In the rows, zero is written as 128.
The rows of Y fall into a few groups, which share some directions, and each row is roughly a mix of its group's hidden directions.
Y (153 x 11):
[[120 112 151 143 195 110 164 116 158 109 156]
 [145 147 136 148 111  66 125 186 124 153 117]
 [ 81 105 122 160 121 181 117 110 175 124 121]
 [136 133 136 118 148  64  88 171 120 148 101]
 [119 137  97 172 122  87 139 164 137  78 150]
 [129 156 178  85 132 165 179 135 127 122 141]
 [128 118  97 186 107 108 120 107  87 169 117]
 [129 115 108 121 119 173 135  62 122  82 136]
 [ 97 187  96 122 141 161 162 142 149 150 145]
 [109 125 172 121 137 192 161 105 106 103 120]
 [140 154 134  70 141 153 177 136 150 136 163]
 [122 182  96 132 159 112 136  88 172 113 109]
 [160 112 117 115 190 155 118 150  90  96 137]
 [118 135 144 156 113  80 111 153  78 174 119]
 [ 82  90 137 164 138 152  91 142 169 130 106]
 [160 159 123  73 138 101 132  97  78 125 124]
 [ 66 122 106 141  76 114 118 116 124 137 167]
 [126 133 151  66 157 153 135 153 168  94 139]
 [168 136  83 129 108 154 108  99 140 125 185]
 [148 121 165 104 146  83 126 155  74 144 102]
 [164 157 123 103 145  64 100 145  98 142 117]
 [136 169 107  77 166 123 132 116 161  85 128]
 [145 127 122 105 148  99 111 124 121 211 120]
 [141 134  69 140  99 109 129 121 168  91 165]
 [122 127 132 177  98  95 110 124  76 169 114]
 [126 116 104 178 105 101 108 101  88 173 121]
 [ 62 148 134 122 162 133  95 130 140 101  92]
 [109 180  64 155 101 115 150 120 133 131 123]
 [108 103 113 193  95 142 118 134 173 108 118]
 [145 146  86 143 124 166  91  94 141 114 177]
 [137 136 111 103 142 160 166 112 176  78 153]
 [126 145 109 116  68 147  84 129 104 153  89]
 [154 181 127 113 173 168 156 147 155 127 118]
 [143  98 159  90 146 141 188 148 113 145 156]
 [143  92 140 112  64 128  83 147 112 150 114]
 [ 90 183 107 154 161 137 165  96 144 124 125]
 [147 166 138  95 145  75 121 126  85 146  97]
 [169 155 131 133 113 132 181 137  90 118 174]
 [146  72 193 101 127 140 111 110 124 123 140]
 [135 138  65 150 104 111 147 107  86 103 100]
 [159 160 126  71 151  92 126 110  85 133 126]
 [160  73 138 147  72 116 115 145 150 127 153]
 [107  94 124 137 133 196 132  83 148 111 141]
 [109 116 174 127 181 156 145 135  92 148  95]
 [131 175 133  69 113 116 108 112 141 149  83]
 [115 118 179 106 170 166 134 127  99 158  96]
 [161  88  91 130  95 116  84 142 142  88 142]
 [183  72 164 109 145 127 113 107 120 108 116]
 [139 123  57 183 114 102 132 129 135 118 138]
 [ 97 184  66 148 131 129 140 151 116 140 132]
 [ 89 129 165  62  97 130 140 146 134 120 152]
 [ 90 102 119 120 144 145  86  84 157 118  84]
 [158 107  93 103 131  77  79 118 155 128 109]
 [ 86 185 123 125 176 125 155  99 130 135 109]
 [105 130 112 177 139  99 139 188 104  99 136]
 [150 158 146 116 124  67 142 171  89 137 117]
 [145 133 108 166  87  69  92 139 124 148 112]
 [148 151 129 107 103  98 180  99  91  96 103]
 [ 74  95 151 129 152 141  99 129 154 143  80]
 [107 120 178 134 176 144 147 134  85 152  99]
 [ 91 166  77 166 104  96 138 147 124 124 106]
 [123  95 102 158  89 158 147 113 172  92 145]
 [152 160 102 114 102 127 163  75 106  88 132]
 [118 129 146 100 126 200 160 101 133  95 142]
 [179  91 163  96 170 153 139 117 134 117 111]
 [124 139 140 120 148  64 106 175 131 153  94]
 [ 60 121  87 142  84 112 137 121 119 137 148]
 [139 174 108  81 141  99 175 100 127 104 125]
 [173  80 131 116 153 132 125 166 106  94 161]
 [127 102 107 105 133 142  91  61 127  96 103]
 [ 90  96 105 154  97  85 103 136  81 124 124]
 [120 132 116 108 148 111 149 121 180  71 168]
 [179 141 154 107 161 161 150 119 174 108 114]
 [102 121 163 114  81 128 175 154 132 133 173]
 [141 138  76 165  98 122 159  96 112 159 156]
 [111 123 172 133 178 147 158 129  86 157 102]
 [170 110 136 125 158 131 148 138 115  85  67]
 [165  75 140 170 122 118  90 111 153 151 113]
 [175 101 179 108 167 142 118 139 149 104 108]
 [100 119 133 145  96  90  71 159 117  92 138]
 [148 117 106 149 127 142 141  68 109 185 111]
 [193 124 163 110 181 138 112 131 139 141 121]
 [117 152 111 137  79 125 145 164 124  83 175]
 [168  76 135  91 132 109  97 157 125  95 146]
 [108 159  79 161  88 106 122 124  82 115 124]
 [166  72 175 107 164 129 117 133 130 117 106]
 [103 134 164 150 187 134 181 120 120 143 144]
 [127 154  96 152 144 113 155 162 114 101  67]
 [ 83 141 139  82 125 128 164 155 112  97 168]
 [127  85 152 159 133 163  77 149 113 160 146]
 [ 90 169  87 164  84 100 117 134 115 132 139]
 [ 83 171 128 170 141 153 169 110 114 154 123]
 [134  93 118 197 129 138 121 141  79 149 126]
 [129 136  86 137 100 172 139  86 160 104 163]
 [166 181 108 115 152 159 163 112 166 137 125]
 [ 88 124 112 125 121 128  91 134 111 165 194]
 [122 149 118 103 121 130 142 185 155  77 163]
 [125 127 133 121  85  98 122 102 204 121 133]
 [110 105 147 186 145 132 114 135  92 116  75]
 [ 99 117 116 154  94  95  76 165 103 108 143]
 [161  56 144 122 121 106 112 102 110 101 113]
 [130 165  91 164 183 126 125  94 128 129  95]
 [140 117 115 192  88 146 117 149 160 155 152]
 [ 97 173 117 137 190 119 154  95 144 120 118]
 [ 67 128 108 152  87  94 106 137 118 151 153]
 [113 128 178 110 141 186 164 101 114 105 125]
 [135 103 121 137 152 110 156 134 167  76 179]
 [ 82 135 165 162 127 136 171 168 143 148 106]
 [117 127 159  91 172 183 167 129 132 110 129]
 [ 90 107 148 142  98  95  80 136 137 156 168]
 [ 67 121 109 152  84  96 103 134 118 141 156]
 [116 168 149 116 168 154 134 166 177 154 140]
 [124  88 164 169 117 134 167 153 104 151 164]
 [115  78 130 126  83 125 124 157 135  92 177]
 [ 99 159 125 139 194 136 140 114  88 145 101]
 [133  95 139 173 124 150 136 157  67 158 134]
 [136 109 122 122  61 134  79 143 102 151 104]
 [114 120 175 132 177 149 151 124  89 160  97]
 [144 123 181  98 144 115  90 118 152 136  76]
 [150  68 149 115 115 119 133 163 130  99 176]
 [168 135 120 117 113  89 108  97 148 188 109]
 [127 109 123 192  96 153 117 158 162 146 155]
 [112 147 127  66 145 108 143 131 160  80 153]
 [113 102 127 153 146 154  78 165 162 156 159]
 [ 97 195 118 132 146 149 145 164 156 153 136]
 [160  90 190  98 166 148 121 136 136 122 118]
 [162  79 186  98 145 148 112 113 135 117 139]
 [140  81 148 107 126 105 140 148 160  89 178]
 [143 116  91 164  87 153 135 122 177 126 168]
 [ 97 189  75 152 134 125 140 157 116 142 125]
 [117 159 117 110 120  99 114  86 194 121 106]
 [116 124 189 115 165 136 131 133  94 167  94]
 [114 117 162 162 160 112 129 127  79 169  92]
 [118 151 125 139 192 143 129 123  74 146  96]
 [118 134 139 121  65 123  98 127 111 178  91]
 [167 106  94  87 128  91  92  95 127 105 116]
 [133 142  90 146  88 158 153  75 148  97 139]
 [140 187  75 151 141 119 155 141 142 132  97]
 [102  98  94 147  73  98 124  97  95 112 131]
 [163  79 178 100 170 141 126 134 126 125 108]
 [118 123 136 162 117  86  97 148  81 176 110]
 [101 159  57 147 103 126 156 122 109 108 122]
 [149 139 134 161  84  66 101 112 125 150 110]
 [135 154 150  94 149  78 143 124  82 123  87]
 [155 139 145  98 123  97 168 113  69 103 109]
 [186  71 123 148 118 128  89 150 111 128 126]
 [162 164 104  88 144  75  93 122 111 140 125]
 [137  84 188 118 126 108  91 121 133 166 146]
 [147 148  89 128  93 153 135  59 131 113 140]
 [ 99 168  87 169 113  96 135 159 135 113  95]
 [128 130 138  64 152 161 136 137 172  96 148]
 [163 153 100 106 105 112 134  64 100 106 116]
 [159 150 132 109 141  58 118 151  95 135 104]]
Here is one row of each group, with its name. Which group are the others in?
[143 156 125  99 118 121 194  92 103  96 124]	J
[130  96 156  96  58 117 122 151 146 127 153]	S
[116 131 144  96 117 180 145 118 150  68 151]	P
[ 67 110 104 143  73 109 121 115 124 124 158]	R

[113 139 169 105 166 107 105 145  84 160  94]	J
[104 121 170 131 145  92 161 172 125 140  82]	J
[131 124 167  67 142 175 130  93 138 146 124]	P
[114 164 138 131 148 143 115 104  99 179  74]	S
[105  88 160 174 112 139 164 145 116 142 169]	S
[ 95 190  79 152 113 129 151 148 132 118 119]	R
[116 133  95 175 125  90 133 177 128  85 142]	P
[124 143 111  98 153 118 157 132 163  68 168]	S
[115  76 141 135 141 107 118 160  90  92  86]	R
[174 110  93 198 145 125 114 117 126 132 114]	S
[140 138 125  82 169 169 179 123 152 138 145]	P
[144 124 161  83 163 100 131 168  85 147 136]	J
[142 155 144  59 113 150 150 130 159 127 163]	P
[112 173  58 133 120 146 165 116 136 122 138]	R
